[0 -60 -57]
[2 -2 63]
->
[63 -2 2]
[-57 -60 0]

[-25 -48 -23 2 17 -28 36 59 -25 17 15]
[30 28 -45 77 -40 -56 48 48 -45 -26 -25]
->
[-25 -26 -45 48 48 -56 -40 77 -45 28 30]
[15 17 -25 59 36 -28 17 2 -23 -48 -25]

[-62 1 -31 38 -11 46 -6 61 -24 -50 -48]
[-59 -60 -55 44 15 -59 7 -30 -1 -20 15]
[57 -13 -50 15 14 -26 32 3 -16 -14 -12]
[-55 33 63 3 20 50 -30 56 -60 -6 36]
[0 25 60 63 -52 7 -26 12 -46 -43 -18]
[-3 62 10 -17 16 25 -48 -7 10 10 -5]
->
[-5 10 10 -7 -48 25 16 -17 10 62 -3]
[-18 -43 -46 12 -26 7 -52 63 60 25 0]
[36 -6 -60 56 -30 50 20 3 63 33 -55]
[-12 -14 -16 3 32 -26 14 15 -50 -13 57]
[15 -20 -1 -30 7 -59 15 44 -55 -60 -59]
[-48 -50 -24 61 -6 46 -11 38 -31 1 -62]

[38 -16]
[3 33]
[-20 -18]
[-14 -20]
[-50 -67]
->
[-67 -50]
[-20 -14]
[-18 -20]
[33 3]
[-16 38]

[3 -11 51 -19 44]
[8 40 40 -8 63]
[-23 4 -39 -13 -21]
[-40 15 -12 -22 -3]
[-19 11 -21 -17 -25]
[-29 28 -13 -28 3]
[9 -23 -2 32 -6]
[7 -60 -3 -7 -25]
[15 -55 -12 21 -23]
[3 -55 -38 9 -51]
[13 -13 -18 23 -20]
->
[-20 23 -18 -13 13]
[-51 9 -38 -55 3]
[-23 21 -12 -55 15]
[-25 -7 -3 -60 7]
[-6 32 -2 -23 9]
[3 -28 -13 28 -29]
[-25 -17 -21 11 -19]
[-3 -22 -12 15 -40]
[-21 -13 -39 4 -23]
[63 -8 40 40 8]
[44 -19 51 -11 3]

[53 -12 19 -13 -8 -16 21 12]
[23 1 -37 33 13 42 -9 16]
[-22 3 -3 -21 22 -3 10 -19]
[-14 -5 60 -11 -44 -5 42 14]
[-16 -12 11 33 44 3 17 0]
[-37 13 -17 4 -28 5 2 27]
[-3 -25 4 -7 28 -1 13 -43]
[32 44 -2 -8 41 -5 10 -28]
[-20 -3 18 -32 -13 -1 21 -11]
->
[-11 21 -1 -13 -32 18 -3 -20]
[-28 10 -5 41 -8 -2 44 32]
[-43 13 -1 28 -7 4 -25 -3]
[27 2 5 -28 4 -17 13 -37]
[0 17 3 44 33 11 -12 -16]
[14 42 -5 -44 -11 60 -5 -14]
[-19 10 -3 22 -21 -3 3 -22]
[16 -9 42 13 33 -37 1 23]
[12 21 -16 -8 -13 19 -12 53]

[1 0 1 7 2 1 2 3]
[-1 2 1 -11 -5 -14 -2 -64]
[-5 4 1 -4 2 -3 -4 38]
[20 -3 -1 -8 8 -2 -3 -56]
[1 -7 -3 -9 -1 -1 8 9]
[1 10 0 -2 5 7 -1 -16]
[-9 4 -1 1 12 -1 9 27]
->
[27 9 -1 12 1 -1 4 -9]
[-16 -1 7 5 -2 0 10 1]
[9 8 -1 -1 -9 -3 -7 1]
[-56 -3 -2 8 -8 -1 -3 20]
[38 -4 -3 2 -4 1 4 -5]
[-64 -2 -14 -5 -11 1 2 -1]
[3 2 1 2 7 1 0 1]

[9 2 -4 -26 26 -30 -42 -6 15 -18]
[-22 6 20 18 -44 -61 -20 11 13 -68]
[-3 4 13 -12 -6 -55 -47 -4 23 -50]
[13 -8 35 8 -20 35 6 -22 11 32]
[-2 8 -8 -30 21 -73 -64 3 22 -62]
[-9 5 -13 -4 5 -30 -13 11 -1 -30]
[-5 9 -18 -24 24 -67 -49 9 12 -56]
[-9 4 9 0 -14 -45 -28 4 13 -44]
[-24 4 18 30 -49 -33 6 14 1 -44]
->
[-44 1 14 6 -33 -49 30 18 4 -24]
[-44 13 4 -28 -45 -14 0 9 4 -9]
[-56 12 9 -49 -67 24 -24 -18 9 -5]
[-30 -1 11 -13 -30 5 -4 -13 5 -9]
[-62 22 3 -64 -73 21 -30 -8 8 -2]
[32 11 -22 6 35 -20 8 35 -8 13]
[-50 23 -4 -47 -55 -6 -12 13 4 -3]
[-68 13 11 -20 -61 -44 18 20 6 -22]
[-18 15 -6 -42 -30 26 -26 -4 2 9]
